In the rows, zero is written as 128.
Families of rows that turns and mirrors carry onto each other, the same ones carrying the whole set onto itself: the rest of each named row's family, in list order:
4 families of 5 rows:
les: [115 137 133  99 147 157 136 147  81 153 130 114]
sekin: [117 112 123 123 139 180 130 144  94 127 161 170]
Foza: [102 123 126 128 102 160 107 105 112 129 132 146]
dugi: [107  99 119 116 136 165 145 130 117 110 128 162]
Nidu: [109  94 146 128 142 123 142 114  95 105 149 121]
Kuf: [124  90 142 136 141 148 123 132  88 111 171 140]
Bev: [104 139 127 128 102 160 103 116  90 142 145 139]
Sakam: [ 99 143 130 128 105 144 108 109  97 138 139 134]
dular: [110 125 129  98 147 151 147 139  98 145 109 112]
ronif: [106 144 134 119 144 157 134 141  72 143 168 149]
ropod: [125 125 129 104 145 178 130 154  79 157 135 129]
poken: [ 92 151 137 107 147 129 148 128  80 133 148 132]
pob: [ 96 135 128 122 104 146 112 102 106 133 127 136]
bet: [ 92 123 126 106 144 132 156 120 114 115 120 141]
Nisen: [120 100 149 137 143 138 128 128  74 120 175 129]
doz: [128 107 128 104 141 181 130 148  97 144 122 136]
lizo: [118 106 126 101 146 165 141 139 107 137 107 124]
bibo: [119  82 142 133 139 142 134 122  99 105 156 137]
Nidob: [107 125 123 131 100 167 102 111 102 138 141 146]
Vumim: [108 106 147 131 146 124 134 122  81 118 166 118]

The rest of the family of sekin: dugi, ronif, poken, bet
The rest of the family of bibo: Nidu, Kuf, Nisen, Vumim
The rest of the family of Bev: Foza, Sakam, pob, Nidob

Families of rows that turns and mirrors carry onto each other, the same ones carrying the whole set onto itself: the rest of each named row's family, in list order:
7 families of 4 rows:
mudil: [138 138 104  90 110 100 129 122]
saned: [103 132  80 100 113  97 115 148]
Nido: [112 149  86  98  99 109 136 148]
Guse: [108 132  77 103 114 115 125 125]
zufo: [ 96 142  94 125 131 125 129 168]
kem: [147 129 103  92 116 112 144 124]
duz: [142 134 119 129 146 113 143 171]
nava: [ 94 147 112 131 135 111 138 171]
Karev: [107 152  83 101 106 110 123 134]
Namo: [100 130  88 107 102 107 113 149]
Soraf: [140 132 130 124 153 118 143 153]
tutud: [155 122 103 108 131 100 141 126]
ludi: [149 131 134 104 138 114 139 150]
fidud: [129 123 130 124 148 114 155 146]
zini: [146 116  97  86 123 105 125 134]
lunan: [102 143 130 127 143 121 130 168]
zovu: [142 128 132 121 146 113 150 154]
kodov: [144 113 105  95 109 110 123 131]
tupil: [154 133 107  94 122 116 135 123]
zap: [103 129 114 137 131 107 121 176]
Nev: [141 124 110  90 118 125 148 129]
bulaf: [145 110 131 122 140 110 133 155]
rif: [144 112 124 113 151 110 133 163]
ripi: [ 98 127 104 124 144 104 122 174]
baz: [ 96 150 108 133 137 110 129 163]
ton: [101 145  85 102 103 109 130 137]
Togi: [ 89 148  96 108 114 105 122 139]
kod: [ 98 148 106 132 128  97 143 163]

The rest of the family of Namo: kodov, zap, bulaf
The rest of the family of nava: kem, zovu, ton
The rest of the family of Nido: fidud, Nev, kod
The rest of the family of Togi: mudil, ludi, lunan
The rest of the family of tupil: Karev, Soraf, baz

Families of rows that turns and mirrors carry onto each other, the same ones carrying the whole set onto itself: the rest of each named row's family, in list order:
5 families of 8 rows:
Fus: [161 113 138 149 114 123 125 166 119 143 105 157 163 123 118 116  97 141
 100 102 148 154 143 115 119 123 116 143 120 128 111 136 170 106 137 144
 113  90 157 126 138 123 146  89 125 107 120]
vura: [131 109 108 141 120 133 105 133  94 174 128 125 146 120 143  89 148 147
  88 138 134 172 130 104  90 158 112 164 111 117 131 129 151 115 114 177
 126 104 122 150 149 104 134 128 125 108 116]
pif: [161 146 128 161  85  91 131 152 161 141 112 143 129 125 136 129 110 153
 139 115 115 112 139 129 149 109 138 138 130 134 110 133 148 103 130 136
 112 112 152 110 105  91 144 130 123 139 136]
dudep: [130 148 109 147 107 121 153 163 113 140 130 116 123 148 108 141 155 161
 120 140 137 133 132 122 138 152 137 153 129 112 138 144 155 106 137 181
 116  98 132 125 136 102 136 113 119 139 116]
dop: [129 150 113 157 110 122 146 172 109 139 136 131 118 135 121 139 152 155
 112 141 144 129 142 122 149 142 133 155 131 117 143 146 163 110 143 181
 129  98 127 125 134  99 134 112 109 134 114]
Botol: [137 131 108 128 104 111 138 156 125 169 101 144 147 134 113 113 119 171
 125 102 117 133 135  98 134 144  96 155 129 129 114 102 122  92 102 165
  84  78 145 138 100  98 134 120 115 118 121]
zoziz: [128 138 105 143 102 104 132 152 127 173 114 138 157 134 128 104 121 162
 120 110 135 129 137  95 144 148 103 155 117 127 111  95 109 102 105 165
  89  87 148 145  93  93 124 126 117 113 111]
mivaz: [130 151 106 160 108 111 144 167 106 127 129 129 116 142 114 138 152 146
 121 129 144 128 145 125 142 145 137 149 133 126 132 143 154 109 145 183
 121  89 128 122 131  98 135 120 113 139 116]
reg: [167 151 126 158  84  91 128 148 154 145 101 147 127 124 150 140 114 146
 142 115 106 112 142 123 153 112 131 140 126 128 107 146 144 102 135 138
 111 107 143 112 112  95 138 143 123 132 143]
rira: [120 143  98 152  93 109 108 111 123 174 132 129 106 116 159 104 155 155
 131 155  98 134 124 111 133 150 133 151 124 124 131 129 118 112 110 172
 122 115 130 142 117  77 123 166 130 129 134]
Dusu: [132 131 102 129  98 102 137 158 116 165 110 142 150 143 134 111 120 164
 121 110 122 133 141  87 143 146 104 156 118 119 109 101 120  97  98 158
  86  73 145 135 105 100 137 118 114 110 113]
Geda: [117 104 109 147 121 130 113 131  95 173 134 133 151 118 128  80 142 146
  92 139 135 171 128 105  95 153 113 163 117 131 142 121 157 120 109 175
 133 104 129 152 146 106 139 112 123 110 111]
Bevu: [158 108 126 149  93  95  97 111 142 180 106 147 159 106 157  79 103 140
 120 114  97 154 128 107  99 122 114 147 113 142 106 119 139 111  99 132
 114 113 145 138 124 105 145 144 142 105 141]
Mikek: [144 128 117 135 101  94 131 147 112 165 109 132 154 136 121 103 123 169
 129 107 131 135 138  94 128 142 100 166 117 123 114  92 117  99 105 165
  92  86 153 138  95  93 138 135 118 110 103]
tum: [155 125 133 165  96 121 106 131 128 155 130 140 128 106 158 112 140 125
 114 150 114 149 138 136 102 119 148 148 125 137 132 167 176 129 135 153
 150 136 128 125 155 106 149 128 128 130 150]
tif: [124 144  99 155  92 101 116 114 130 177 137 122 113 119 162  99 156 151
 130 151  96 131 124 117 128 141 133 160 123 128 133 133 127 120 105 171
 128 120 117 136 118  78 128 162 124 133 133]
dilo: [167 116 123 151  96 103  94 114 139 177 103 150 148 110 163  76 110 146
 119 117  95 154 129 103 105 113 120 163 118 134  99 123 127 120 102 137
 122 112 150 128 126 102 137 139 137 109 149]
mit: [164 107 125 152  96 106  80 128 142 175 110 154 156  92 172  76 103 141
 109 113 112 150 137 113 101 114 112 155 117 138 102 121 142 113 105 129
 119 117 143 137 119  98 142 141 132 109 138]
zura: [153 104 130 150 104 107  96 110 143 170  96 143 151 100 165  81 107 146
 122 120  93 154 129 101 110 121 116 155 118 140 101 124 133 118  99 136
 104 111 146 132 122 101 145 139 131 100 139]
lig: [157 118 130 162 101 118 109 129 125 147 125 134 118 111 150 114 136 130
 109 144 112 156 136 134 106 118 144 148 128 134 135 169 186 118 135 145
 148 125 125 116 159 109 156 129 131 128 142]
mel: [158 151 136 148  80  94 130 145 149 135 104 150 126 121 151 138 108 143
 137 116 113 128 150 132 151 107 142 147 125 129 118 140 141 103 140 131
 117 109 139 118 111  87 134 136 122 143 141]
rikuz: [156 126 146 151 109 119 135 161 122 130 110 150 159 125 120 112 101 142
  93 105 140 148 138 114 107 112 111 144 118 137 104 139 176 113 128 146
 116  94 145 130 134 131 155  88 128 109 128]
Nafu: [119 114 115 134 120 129 115 135  98 164 139 123 147 118 134  86 148 144
  92 133 144 165 128 100  99 159 109 162 121 121 149 124 156 125 109 177
 132 102 128 147 141 112 139 117 116 105 123]
Voma: [126 137  87 148  95 104 106 116 125 188 128 126 108 117 161 104 160 148
 134 154 106 137 140 114 143 151 136 163 127 123 136 129 116 110 114 166
 121 115 129 130 116  74 127 158 118 125 124]
ligu: [144 128 122 170 101 114 103 129 127 150 137 126 127 111 164 104 137 127
 106 154 128 152 133 133 110 122 155 150 119 127 128 163 179 129 137 149
 156 137 129 121 153 103 146 131 129 119 135]
nivi: [164 150 132 145  82  97 133 140 139 147 106 142 121 122 152 137 111 145
 138 119 108 114 149 133 153 112 144 143 122 135 102 147 142 111 132 134
 113 111 149 110 109  91 128 128 123 136 136]
kepi: [119 141  90 150  94 109 111 118 124 181 130 129 109 128 157 117 149 153
 134 153 107 126 129 118 128 156 140 159 126 118 134 125 121 105 114 162
 121 108 123 136 117  65 121 157 125 114 142]
vetu: [115 113 108 151 119 126 109 140 109 173 132 130 148 121 127  76 148 146
  91 138 138 172 127  95  95 153 107 160 124 127 136 127 155 111 110 179
 127 100 122 148 144 115 154 114 120  96 119]
Neb: [165 111 137 155 108 116 136 169 125 143 108 151 167 128 118 114 101 138
 101 100 147 152 144 117 114 115 112 149 121 137 115 140 179 110 129 141
 121  95 143 121 139 124 154  92 121 114 124]
doba: [128 107  99 151 121 129 110 136 100 182 132 126 148 120 130  81 144 152
  92 141 132 158 125  99  92 161 108 159 120 129 127 124 157 116  99 180
 124 105 138 145 141 114 141 117 125  94 115]
saz: [151 107 126 141  95 110  98 117 144 191 110 148 161 101 164  81 103 145
 114 124 103 158 125 104 107 121 109 155 111 132 111 124 144 114  99 125
 116 120 144 140 123 103 145 134 136 101 137]
lekub: [164 147 122 167  82  95 127 148 152 149 102 151 133 125 147 132 105 150
 137 120 100 122 142 128 150 110 139 142 124 133  96 143 140  96 133 135
 110 109 143 112 113  93 144 137 131 136 134]
zuna: [127 132 104 142 105 103 138 147 123 165 107 139 153 137 119 105 116 165
 120 105 130 140 130  93 148 151  98 157 121 121 118 102 123  94 108 164
  91  73 149 140  98  98 129 129 123 109 109]
Nuf: [124 147 102 134  92 101 113 120 133 181 125 117 115 113 158 101 153 150
 130 150  96 122 119 121 129 141 132 163 127 113 133 128 120 106 118 164
 128 108 133 140 115  75 129 165 126 125 136]
vori: [119 140 110 148 107 119 146 168 114 137 137 126 125 129 115 140 146 146
 113 140 152 130 143 129 137 152 130 139 127 119 145 138 172  99 139 176
 116  99 124 132 130 101 142 112 110 129 110]
nur: [165 115 143 150 109 115 126 162 130 135 107 143 166 117 121 102 105 141
  99 106 139 159 144 115 115 111 109 147 119 139 109 140 181 115 125 150
 121 108 154 126 135 135 159 100 124 125 116]
simez: [145 128 118 164 102 131 106 140 143 148 129 134 120 111 155 116 137 131
 102 150 113 150 133 142 111 123 150 138 125 127 127 169 180 120 133 145
 148 130 124 123 156 103 142 126 130 134 151]
gido: [130 161 104 144  96 115 144 169 108 150 144 130 120 137 117 138 150 143
 107 135 150 133 149 128 136 146 133 149 127 122 138 143 163 103 143 181
 130  96 126 126 129 108 138 110 117 132 112]
gaf: [150 131 131 171 105 121 101 118 133 156 127 133 117 103 147 100 139 128
 107 146 118 152 135 145 105 119 151 150 124 145 129 167 177 126 142 151
 151 133 126 123 150 106 147 127 134 125 142]
faduk: [164 111 134 165 114 128 124 171 126 132 117 150 160 133 119 113 103 148
 100 105 155 162 149 114 109 128 117 143 120 135 106 138 179 116 125 146
 109 108 140 121 136 123 149  93 126 120 118]

The rest of the family of lekub: Fus, zoziz, mivaz, tif, lig, Nafu, saz
The rest of the family of ligu: Botol, dilo, mel, kepi, doba, vori, nur
The rest of the family of dudep: vura, pif, Mikek, mit, Nuf, simez, faduk

Families of rows that turns and mirrors carry onto each other, the same ones carrying the whole set onto itself: the rest of each named row's family, in list order:
5 families of 6 rows:
tege: [140 143 139 138 128  98 145 120  96 141 132 112 102 127 145 128 101 166
 144 127 121 122 118 119 165 117 110  80 120 115 107 129]
Non: [144 148 113 126 102 168  91 116 109 120 154 146 119 138  96 133 123 111
 119 116 122 127 132 145 154 133 157 131 116 130 116 135]
zomut: [129 155 137 144 119  94 140 122  89 130 148 114 117 116 132 152  94 152
 134 122 112 107 122 126 152 130 126  68 135 101 111 137]
renap: [140 128 110 145 117 171  99 112 119 122 138 147  93 161 107 132 126 120
 120 115 132 150 137 152 153 128 145 130 108 122 104 125]
mivo: [146 135 104 132 114 170 100 118 121 123 141 147 119 167 114 128 117 120
 131 123 130 135 118 173 152 106 147 127 111 115 109 143]
mima: [139 165 106 149  90 144  85 130 117 129 134 159 131 139 125 168 130 101
 130 139 138 136 133 137 147 127 122 117 124 117 116 140]
rim: [158 141 142 151 128 113 127 125 119 101 135 126 111 104 130 116 103 166
 141 112 110 105 133 111 122 151 127  78 129 112 118 124]
Sefun: [123 135 100 150 129 147  78 101 129 141 122 138 130 153 143 132 108 132
 126 135 122 115 135 155 171 154 124 134 126 123 108 121]
vofev: [137 142 138 128 147 120 129 134  97  86 148 114 117 110 137 134  96 124
 138 135 115 105 122 115 136 106 137  92 145  97 124 145]
Vova: [142 141 115 127 117 167  91 109 120 126 142 155 114 165 112 132 122 112
 128 113 126 120 113 159 160 113 137 133 108 131  97 142]
zit: [163 142 136 154 130 116 122 117 120  97 139 125 108 108 127 120  92 158
 137 120 114 107 139 109 142 151 140  62 124 108 111 111]
Dizof: [124 134 107 130 126 179  95 114 119 135 148 139 116 150 115 129 116 115
 133 106 110 136 128 151 159 124 143 137 123 123 105 117]
belu: [130 133 112 149 121 147  76 104 124 133 125 160 122 167 128 137 112 131
 120 123 134 101 124 159 171 137 124 132 112 135  99 143]
nalo: [140 150 108 152 108 150  91 110 135 133 127 151 107 151 143 157 131 111
 138 134 148 155 138 155 145 124 115 121 118 121 100 137]
bopo: [160 136 147 151 127 115 118 122 121  94 140 124 126  97 122 128  82 154
 129 108  98 100 126 136 144 136 131  82 146 105 115 132]
bedu: [130 145 101 151 104 142  91 124 122 137 131 161 128 167 147 159 117 124
 141 130 140 134 124 167 151 111 120 119 114 113 108 144]
dovag: [140 130 145 135 158 129 130 138 108  98 133 116 105 114 151 120 104 138
 151 127 125 123 123 111 143  90 114  94 134 114 118 140]
Gudi: [145 162 137 137 146 116 122 130 107  82 147 127 111 104 147 119 106 138
 147 122 133 108 126 123 134  97 136  74 133 115 123 150]
mitu: [131 122 104 148 114 147  84 105 125 135 134 157 120 162 132 131  97 149
 122 125 137 112 131 174 166 129 132 133 115 128 111 142]
dezen: [140 158 137 137 122 101 144 119 101 128 144 115 101 112 136 128 111 158
 146 129 126 112 128 106 127 138 121  72 129 111 113 133]
guged: [167 127 148 158 139 123 125 130 124 101 119 122 116 114 133 110  95 167
 140 103 100 121 122 130 153 128 120  81 124 116 110 122]
Tuza: [126 143 109 147 108 136  69 104 114 133 135 150 129 137 131 143 111 132
 113 133 136 103 147 147 166 159 137 131 121 138 119 142]
lif: [160 151 139 164 130 111 123 126 116  88 134 135 112 109 115 110  95 165
 125 110 121 106 126 131 146 124 135  64 131 113 117 132]
Nifof: [142 144 140 143 151 136 123 129 114  89 154 121 102 101 135 128 102 131
 147 124 130 113 143 100 128 118 136  67 135 110 114 131]
mani: [130 150 101 147 103 153  97 122 131 146 130 151 125 150 130 155 118 108
 138 137 126 145 126 144 156 117 104 126 135 106 104 118]
Zug: [135 162 130 140 119  87 136 122  89 112 150 137 101 119 140 129  95 165
 137 123 132 106 126 115 152 115 131  71 124 115 118 133]
Mizil: [141 158 132 135 123 103 135 111 105 125 158 120  97 108 143 136  95 149
 145 138 136 113 137 101 143 129 124  65 130 109 107 125]
toba: [139 140 142 136 145 126 133 132 108  96 146 119 102 105 133 118 111 143
 145 127 130 108 132  99 113 121 127  86 138 110 123 139]
sivok: [134 128 105 143 115 139  81  94 126 131 131 153 101 156 150 137 112 138
 127 129 137 129 146 153 162 150 135 141 109 133 107 127]
Riv: [139 151 109 146 103 143  89 120 123 134 126 169 123 170 132 157 124 110
 136 130 133 124 113 150 158 116 113 125 113 120  97 139]

The rest of the family of sivok: renap, nalo, Gudi, lif, Zug
The rest of the family of toba: rim, Vova, belu, dezen, Riv
The rest of the family of bopo: zomut, Sefun, vofev, Dizof, mani

